In the rows, 128 means zero.
One turn moves every row onto another: examples first, then more rows asked:
tozu: [123 106 118 140 141 125 122 124 162 143 156 147  96 141 139 133 137 137
 110 157 115 129 149 121 165 120]
soruz: [153 156 149 136 124 132 121 131 106 143 127 107 139 119 134 111 174 137
 142 104 129 130 129 110 101 155]
leme: [ 98 118 134 138 125 125  89 139 145 130 139 139 112 126 118 139 125 158
 106 167 140 123 148 125 145 124]
serep: [137 167 143 131 114 150 129 105 117 136 129 111 161 128 113 103 159 109
 148  92 119 143 129 121 113 120]
basag: [135 163 142 139 103 117 126  97 124 145 122 119 151 129 111  87 136 132
 119  88 115 141 117 145 107 139]
pake: [136 161 149 122 129 138 119 113 125 135 119 111 154 129 115 116 173 131
 134 104 113 134 114 119  94 144]
fav: [124 165 115 134  91 112 154 138 122 135 100 125 122 127 148 137 151  93
 124 125 151 137 154 138 111 134]
vupon: [133 165 139 144 118 146 130 110 132 142 127 117 148 135 129  92 168 114
 140  96 103 148 118 131 134 156]
dov: [119 111 123 130 123 126 116 119 156 125 171 150 101 154 123 152 122 132
 110 137 130 126 153 134 152  91]
ruv: [125  89 120 133 123 125 111 127 155 129 170 150 102 139 105 132 120 123
 113 146 128 138 134 141 133 100]
zigub: [145 167 148 148 112 138 132 122  99 132 127 109 154 118 127  98 158 121
 149  96 140 143 143 111 122 137]
petuz: [110 114 127 140 135 114 120 128 143 120 142 146 126 135 108 146 118 143
 109 169 136 129 153 119 157  97]
zil: [112 112 124 144 142 118 123 124 164 128 142 148 107 142 134 131 133 143
 100 161 122 134 147 121 169 127]
bisa: [155 158 139 149  99 116 127 114 106 158 136 113 131 119 130  84 139 134
 130  85 126 135 132 137 110 145]
rebef: [137 174 151 142 111 129 134 113 116 115 132 120 160 145 113 117 154 118
 140  81 122 146 119 136 122 140]
niso: [129 111 118 135 136 108 120 107 155 151 155 139  91 129 128 137 106 152
 103 134 110 126 151 135 129  99]
nid: [130 105 118 135 132 122 119 134 137 142 163 142 106 134 122 145 124 134
 124 162 128 122 158 117 153  88]
suge: [123 165 108 120  92 123 151 123 137 141 107 126 125 135 139 142 154  83
 126 120 131 136 143 145 103 119]
nopif: [117 148 102 135  97 117 142 142 136 146 120 131  97 127 149 160 134  96
 129 142 132 133 161 145 122 111]
Rito: [111 110 123 127 123 139  87 136 150 151 158 136  99 130 122 139 132 146
 118 160 123 117 145 127 136 108]
Febap: [117 117 132 146 124 112 119 132 142 111 158 150 104 146 127 148 118 146
 104 144 153 128 162 125 163 111]
Darez: [ 99 156 109 134 101 112 143 136 143 128 103 135 114 130 136 162 129 101
 116 147 136 137 154 149 124 115]
bima: [120 117 129 151 136  93 122 116 147 133 138 140 101 122 127 134 102 165
  93 141 131 131 156 129 139 116]
Zev: [158 165 146 148 106 132 136 125 102 133 149 115 140 138 132 114 159 116
 152  77 126 138 130 130 122 141]
muve: [134 152 152 147 126 135 132 111 128 107 128 116 150 123 108 110 148 117
 136  85 123 166 115 133 101 141]
fesan: [121  94 131 153 121 108 113 142 140 113 154 149 106 129 113 127 115 139
 105 154 156 142 145 133 145 121]
nuzo: [160 142 146 154 120 138 132 127 112 127 147 112 125 113 130 108 153 115
 151  81 129 158 129 125 101 143]
Sos: [140 164 142 154 115 140 132 120 120 142 128 115 141 128 140  89 167 119
 143  97 115 148 126 124 139 164]

suge moves to Darez
dov moves to rebef
niso moves to basag
Now find these:
pake moves to leme
petuz moves to zigub
nuzo moves to ruv
vupon moves to zil

